In the data rows, the value 128 means zero.
Here are some points, one per row:
[123 120 126 129 134 134 142 142 152 153 152 156 156 151 153 146 146 134
 130 126 123 118 110 105  95  91  86  80  83  72  74  67  69  69  72  84
  83  92 105 120 136 148 174 196 217 224 235 233]
[103 105 100  97 101  96  98 104 108 116 129 136 153 158 166 166 163 161
 152 138 129 123 117 111 114 114 115 115 120 121 124 133 141 149 153 159
 166 169 172 174 175 177 175 172 169 168 166 166]
[139 139 137 134 135 132 130 133 130 131 133 135 139 142 145 146 153 162
 166 168 168 173 174 177 180 177 177 175 175 173 174 175 173 176 171 169
 165 157 157 146 143 135 128 123 118 117 117 119]
[159 156 151 158 156 160 161 159 160 158 161 162 157 159 158 159 156 147
 147 144 136 130 133 122 117 109 111 111 106 110 106 113 118 125 128 139
 150 155 163 166 168 169 171 166 166 162 158 153]
[135 139 142 143 154 151 148 151 144 139 135 124 118 110 102  97  95  97
  97  97 102 113 121 130 149 160 166 171 172 167 166 164 158 153 147 140
 137 129 123 116 111 110 105 101  99 104 105 111]
[123 132 137 146 148 154 164 162 162 159 153 146 132 126 113 108  97  91
  86  94  91  91  94 100 108 119 127 144 158 175 182 184 184 179 171 165
 156 154 146 141 131 126 120 116 112 116 109 108]
[103 104 101 100 106 105 111 125 133 145 157 160 161 151 142 125 117 116
 114 119 127 147 162 179 194 195 191 179 164 143 122 110  98  90  84  80
  83  81  85  84  88  93  91  96  98 100 105 110]
[116 116 117 118 114 117 126 124 131 137 141 146 145 146 141 142 131 124
 116 116 108  97  95  95  92  89  82  83  80  89  91  94 106 112 121 129
 134 143 142 141 136 130 123 118 114 117 111 109]
[104 103  98  94  97  93  87  89  85  85  88  82  89  89  94  94 102 115
 126 132 143 156 165 170 178 178 175 166 160 147 142 135 131 126 122 119
 118 114 113 113 112 112 110 107 106 108 109 116]
[146 138 140 140 139 141 141 139 145 145 144 146 148 147 152 150 157 153
 156 159 163 170 165 169 162 163 159 160 162 154 153 147 146 142 141 143
 134 132 128 129 126 116 119 117 118 111 113 110]
[131 134 135 137 136 136 141 141 147 145 145 144 140 141 133 133 124 115
 110 112 109 105 102 103 104 105 107 110 114 122 125 125 131 133 133 133
 129 134 129 128 117 116 111 114 110 113 108 109]
[125 127 128 130 136 137 138 140 139 139 139 136 134 127 126 122 121 128
 129 127 130 136 137 139 144 144 143 144 145 142 144 147 145 144 141 133
 129 121 116 108 104 103 100  98 101 101 106 109]
[105 104 100 101  91  91  99  95  97 101 105 114 118 128 133 145 145 147
 147 155 148 141 139 134 127 120 110 106  98  99 100 100 103 109 115 120
 122 132 129 130 125 126 121 118 113 117 110 109]
[140 145 146 144 133 125 125 114 104  96  94  93  93  96 101 115 124 135
 146 162 164 157 148 141 124 109  97  87  80  81  78  79  85  95 105 116
 125 137 140 143 133 129 124 117 111 114 106 104]
[106 106 101 101 100  99  98 104 104 108 116 119 129 131 136 141 142 147
 147 140 134 129 123 114 108 100  95  87  87  83  88  94  99 110 118 123
 133 135 133 130 127 123 118 112 108 107 111 114]
[106 101  99  95  94  89  91  86  92  87  83  82  82  77  85  81  87  82
  88  95 106 113 117 131 138 154 166 174 187 186 191 182 181 171 165 163
 148 143 137 132 132 121 124 122 121 116 118 113]
[117 118 120 122 117 119 127 123 127 127 128 132 130 129 127 131 125 120
 115 120 116 115 118 123 128 136 142 153 160 171 175 174 172 168 159 152
 136 132 123 118 107 108 102 102 102 108 105 105]
[102 103  97  97  96  91  91  87  86  85  88  85  90  92  95 103 109 123
 133 139 147 160 163 169 174 170 167 162 156 150 143 140 137 133 130 122
 124 118 116 112 111 108 104 103 102 102 108 112]
[132 141 154 167 175 190 186 187 178 176 169 167 162 165 160 154 151 145
 134 123 118 106 104  95  90  85  82  79  70  73  68  73  72  72  78  80
  92  96 109 117 131 144 149 152 152 148 145 137]
[107 109 108 112 123 126 131 143 149 153 161 160 164 168 165 165 160 160
 150 139 126 117 106 100  94  87  85  84  85  84  91 100 108 121 129 140
 149 155 158 154 154 150 143 137 129 125 123 123]
[156 145 143 131 123 113 107  96  96  89  86  83  82  78  83  78  86  78
  82  90  99 108 111 126 131 141 149 150 158 143 141 127 118 110 102 107
 101 107 115 130 138 140 154 159 162 152 154 146]
[153 165 184 197 206 215 207 206 194 190 175 169 159 150 138 129 119 113
 105  96  94  89  93  84  82  80  80  76  69  72  71  74  70  69  77  76
  87  90 100 108 123 136 143 152 157 160 161 159]
[145 151 159 162 164 172 165 163 152 148 131 124 109 107  95  92  87  87
  85  82  87  86  90  89  92  97 101 108 112 129 141 160 176 190 202 200
 203 190 177 161 151 142 129 125 119 116 115 117]
[104 106 104 106 115 120 133 152 169 183 195 196 199 191 185 173 166 162
 148 136 125 118 110 103 103 101 102 102 106 108 114 121 125 131 131 133
 133 130 128 121 116 115 108 107 104 106 106 114]
[153 148 142 131 122 118 107 100  94  91  84  86  81  80  80  80  82  82
  85  83  92  95 107 111 123 133 141 152 148 151 146 139 126 111 107  95
 100  97 104 108 121 133 143 148 153 154 154 149]
[123 127 126 128 122 125 131 129 132 132 138 142 141 141 135 140 129 123
 115 115 107 102  96  97  94  90  88  90  89  98 103 104 116 124 129 135
 134 145 139 139 129 125 120 120 114 117 109 110]
[141 141 142 141 136 135 142 139 141 140 145 150 151 158 161 172 171 177
 179 186 188 184 188 187 182 176 166 159 148 145 133 122 117 113 108 103
  98 101  99 101  96  98  98 101  99 106 104 105]
[107 104 103  98  90  88  90  85  80  82  80  80  80  83  81  87  82  83
  83  92  95  95 100 108 112 121 129 139 150 169 179 187 196 199 194 186
 174 166 154 145 133 124 119 117 114 116 110 110]
[176 175 173 175 167 162 160 152 150 143 134 127 123 118 108 103  99  94
  98  90  93  88  92  91  82  79  75  72  71  71  66  71  68  74  78  89
 104 117 128 144 166 185 200 201 217 215 212 205]
[169 171 173 169 170 162 155 154 145 139 134 123 120 112 108 104  97 100
  97  93  88  91  88  85  85  79  76  71  69  65  64  69  70  75  76  83
  90  98 108 122 138 158 176 193 209 222 230 233]
[110 101 102  99  97  95  99  96 107 110 119 138 156 177 209 228 255 255
 255 255 244 225 201 179 154 142 125 112 107  92  87  79  76  76  74  82
  78  78  82  88  90  88  92  98 101  96 104 102]
[133 129 130 126 123 126 121 123 120 125 122 128 129 140 143 154 168 183
 195 205 222 230 239 239 238 233 225 216 199 188 174 164 151 137 135 122
 122 115 109 107 108 106 106 105 105 106 109 112]
[147 154 160 161 165 161 156 152 142 134 126 113 108  98  95  87  84  89
  88  86  84  91  94 100 110 119 132 143 158 168 176 178 178 174 171 162
 159 151 145 134 129 126 119 113 111 109 112 114]
[109 108 106 103 103 107 105 108 107 112 111 115 115 118 120 118 119 118
 119 116 116 112 114 110 111 111 117 122 122 136 143 156 156 156 161 153
 156 148 141 138 135 134 130 131 129 130 130 132]
[133 136 133 133 137 134 134 140 137 138 143 143 151 154 160 161 168 179
 184 183 186 188 186 186 185 178 170 160 152 139 129 126 118 114 107 106
 101 100  99  98  97  98  97  96 100 104 106 110]
[110 105 108 106 111 116 124 128 142 152 162 172 182 186 194 193 198 182
 181 174 167 160 150 142 132 129 126 124 128 124 130 128 135 139 147 156
 153 159 160 164 164 155 158 159 156 146 144 139]
[154 159 152 154 155 149 143 143 136 130 128 119 117 113 104 103  99 102
 100  97  94 100 104 109 115 121 129 132 137 135 135 133 131 130 126 127
 129 130 136 139 141 142 136 130 126 123 120 121]
[108 100 100  97  94  92  91  87  94  90  88  89  89  87  97  95 101  98
 104 110 114 121 117 122 121 127 133 138 148 151 161 161 168 168 168 168
 155 150 142 139 137 127 128 129 131 122 125 124]
[104 105  98  96  95  91  87  90  84  83  84  79  83  79  79  77  80  87
  86  88  91  98 100 106 116 126 139 150 162 170 178 185 185 186 180 172
 166 158 150 140 137 134 129 127 122 121 121 126]
[176 167 169 164 160 158 149 140 139 131 124 119 111 103 104  96  99  89
  87  90  91  91  85  87  80  78  76  74  78  72  76  71  77  85  96 114
 121 140 156 175 183 185 194 197 195 185 181 169]
[127 125 124 129 130 137 135 135 138 138 145 148 151 160 164 176 179 176
 184 183 173 167 162 149 141 132 128 132 130 131 127 124 120 113 100  99
  94  90  91  88  89  91  96  93 100 100 106 107]
[139 139 139 138 140 147 143 149 146 148 147 149 146 150 147 145 144 146
 148 144 150 150 154 152 153 152 149 146 136 136 129 127 118 111 112 102
 105  98  98  96  98  99  96  99 102 102 105 110]
[108 103  98  96  93  95  87  90  86  88  84  85  83  88  87  89  90  97
 101 105 113 117 129 135 144 153 162 167 164 168 164 161 150 141 139 126
 128 121 121 116 118 119 118 117 119 116 119 119]
Along one direction, these points spread out more than along any other. Take the direction at right angles to it along which they spread out most. Then take the direction at right angles to both along which they spread out most. Go by this last direction. How far along it is each point below, from 0 to 99? The average is 50, and the first point in the table lies past the average. One standard deviation of the points above along it is 16.
[141 141 142 141 136 135 142 139 141 140 145 150 151 158 161 172 171 177
 179 186 188 184 188 187 182 176 166 159 148 145 133 122 117 113 108 103
  98 101  99 101  96  98  98 101  99 106 104 105] 50
[145 151 159 162 164 172 165 163 152 148 131 124 109 107  95  92  87  87
  85  82  87  86  90  89  92  97 101 108 112 129 141 160 176 190 202 200
 203 190 177 161 151 142 129 125 119 116 115 117] 17
[140 145 146 144 133 125 125 114 104  96  94  93  93  96 101 115 124 135
 146 162 164 157 148 141 124 109  97  87  80  81  78  79  85  95 105 116
 125 137 140 143 133 129 124 117 111 114 106 104] 67
[104 105  98  96  95  91  87  90  84  83  84  79  83  79  79  77  80  87
  86  88  91  98 100 106 116 126 139 150 162 170 178 185 185 186 180 172
 166 158 150 140 137 134 129 127 122 121 121 126] 53
[108 100 100  97  94  92  91  87  94  90  88  89  89  87  97  95 101  98
 104 110 114 121 117 122 121 127 133 138 148 151 161 161 168 168 168 168
 155 150 142 139 137 127 128 129 131 122 125 124] 56
[123 127 126 128 122 125 131 129 132 132 138 142 141 141 135 140 129 123
 115 115 107 102  96  97  94  90  88  90  89  98 103 104 116 124 129 135
 134 145 139 139 129 125 120 120 114 117 109 110] 41
[131 134 135 137 136 136 141 141 147 145 145 144 140 141 133 133 124 115
 110 112 109 105 102 103 104 105 107 110 114 122 125 125 131 133 133 133
 129 134 129 128 117 116 111 114 110 113 108 109] 37
[105 104 100 101  91  91  99  95  97 101 105 114 118 128 133 145 145 147
 147 155 148 141 139 134 127 120 110 106  98  99 100 100 103 109 115 120
 122 132 129 130 125 126 121 118 113 117 110 109] 62
[146 138 140 140 139 141 141 139 145 145 144 146 148 147 152 150 157 153
 156 159 163 170 165 169 162 163 159 160 162 154 153 147 146 142 141 143
 134 132 128 129 126 116 119 117 118 111 113 110] 38
[103 105 100  97 101  96  98 104 108 116 129 136 153 158 166 166 163 161
 152 138 129 123 117 111 114 114 115 115 120 121 124 133 141 149 153 159
 166 169 172 174 175 177 175 172 169 168 166 166] 42
[110 101 102  99  97  95  99  96 107 110 119 138 156 177 209 228 255 255
 255 255 244 225 201 179 154 142 125 112 107  92  87  79  76  76  74  82
  78  78  82  88  90  88  92  98 101  96 104 102] 66
